In the rows, zero is written as 128.
A single turn carries every row of the set below to another of its rows. Some are shown first; where does it send the rows asked next?
lofub: [141 139 137 132 137 149 113 169 137 142 121 151 130 148 131 150 137 153
 117 160 137  81 173 139 116 123 126 129 168  90 154 147 153 102 132]
nobi: [130 135 126 126  97 161 115 130 130 131 145 119 132 168 138 112 156 188
 133 130 161 116 138  95  93 110 118 143 117 108 140 154 122 138 138]
fetek: [123 137 117 129  89 177 100 134 129 124 132 121 118 177 129  98 143 184
 126 122 167 110 129 115  93 117 125 157 116 116 128 146 121 141 146]
Kirek: [153 140 133 126 150 145 106 162 138 142 121 153 128 136 119 147 131 145
 112 154 144  65 174 145 131 116 132 126 168  91 143 163 150 107 129]
Vog: [142 134 136 178 116 126  81 109 149 100 103 113 110 150 105 136 132 113
 124 118 152 137 112 146 155  78 185 153 141 136 141 162  92 125 153]
redis: [107 114 116 131 117 140 116 116  88 156 136 125 135 150 129 156 102 135
 121 140 152  59 112 131 104 168 149 146 130 130 143 148 133 162 131]
Nel: [129 106 135 154 113 117 112 121 137 119 141  98  99 116  84 127 109 120
 109 155 127 139 112 144 154  95 187 148 132 166 111 160  99 129 135]
Ved: [156 112 174 162 108 113  93 123 141 109 123 121 123 106  99 172 119 112
  99 128 103 116 117 143 144  70 162 155 122 125 129 149 118 113 147]
fara: [154 107 175 161 109 110  92 119 142 113 115 121 119 112  96 164 120 111
 113 129 101 120 111 144 143  68 163 151 127 127 127 149 124 120 144]
toma: [152 138 138 117 141 152  99 150 120 140 110 149 117 137 119 146 141 151
 113 145 136  76 177 138 133 112 125 131 166  87 144 152 157 102 131]
Vez: [132 110 133 155 111 117 111 118 142 113 139 102  96 112  78 128 106 117
 105 159 134 141 120 142 149  90 184 154 137 156 115 155  92 125 143]
rif: [108 113 128 122 129 144 116 123  95 145 141 135 130 141 123 139 102 123
 123 155 152  49 112 136 104 156 154 134 120 147 134 142 147 155 111]
Poz: [134 113 136 155 108 115 114 121 135 112 144  97  96 113  89 131 109 117
 107 167 136 133 112 140 154  98 183 150 128 167 114 161  99 126 134]
Lig: [120 129 128 130 100 171 106 133 130 131 143 123 120 167 125 101 152 190
 118 123 170 117 127 104  94 108 117 151 122 100 132 151 112 131 141]
tuz: [114 120 119 134 119 138 126 136  88 161 138 130 132 145 132 151 109 131
 113 150 148  58 112 138  96 170 153 145 135 130 137 145 139 154 120]
rezo: [116 115 131 131 124 144 126 122  91 159 143 132 129 147 123 141 101 129
 118 149 144  64 101 131 100 164 144 149 120 138 126 136 131 169 127]
Fidaf: [153 140 140 124 150 148 110 156 134 143 112 152 130 149 129 152 124 134
 123 163 133  68 168 139 132 116 122 132 171  94 151 147 152 112 136]
ser: [111 116 127 129 114 137 113 126  93 155 133 125 131 143 125 142  95 121
 122 148 159  52  99 141  98 158 141 141 126 137 134 146 131 162 120]
gipev: [138 141 129 130 141 143 111 164 137 148 123 155 127 145 126 152 127 149
 118 162 135  84 182 150 130 126 127 132 167  95 146 151 153 121 125]
kuga: [150 134 131 130 156 145 102 172 132 139 123 147 136 151 119 146 133 136
 115 155 137  70 170 150 130 114 124 131 176  90 143 147 141 115 124]
Dipe: [127 118 131 154 108 120 114 118 136 109 147  92  98 111  88 133 102 117
 106 157 129 145 122 146 149  96 182 156 137 163 117 160 103 124 144]
gumol: [136 135 115 134 103 178 112 129 132 131 147 125 125 177 128  97 155 179
 121 123 162 115 138  98 108 115 117 150 128 111 136 157 111 133 143]
mazet: [116 114 120 132 126 136 118 122  89 145 139 131 131 141 119 142  94 127
 126 147 143  54  92 133  91 161 140 149 134 128 133 147 127 163 129]
vof: [135 139 143 181 113 130  81 116 145 101 107 120 106 148 109 140 136 111
 120 122 159 139 113 144 155  76 182 161 137 136 145 159  87 128 155]
sofe: [148 112 175 167 105 114  95 124 140 110 132 116 127 111 100 169 123 104
 107 125 108 125 119 145 142  65 162 161 121 132 128 149 128 126 142]
Pugab: [154 107 169 164 103 110  95 119 142 112 124 119 124 109  91 162 117 104
 109 129 111 122 113 142 136  60 162 159 121 131 128 144 115 126 140]
disi: [138 140 148 179 117 121  85 106 141  99 107 110 109 146 107 144 137 103
 123 123 161 139 121 141 152  85 189 156 141 132 145 162 100 130 160]
Lopi: [124 134 115 135  92 171 117 133 123 131 147 124 127 167 141 110 155 179
 125 122 167 113 126  97  87 125 120 147 128 112 147 154 117 131 131]
baniz: [130 127 132 131 102 164 109 143 129 131 146 124 121 170 120  91 157 178
 131 125 165 115 131  95  93 115 116 141 129 107 135 156 108 137 147]
tovo: [145 131 142 179 118 120  85 108 145 104 104 117 110 142  97 142 134 101
 120 123 159 130 118 142 153  76 190 155 140 132 142 157  91 129 156]

Nel goes to Vog
redis goes to nobi
Where do these go?
Pugab goes to Vez
disi goes to sofe
toma goes to rif
Lig goes to Kirek
tuz goes to Lopi
baniz goes to kuga
vof goes to Ved
gumol goes to Fidaf

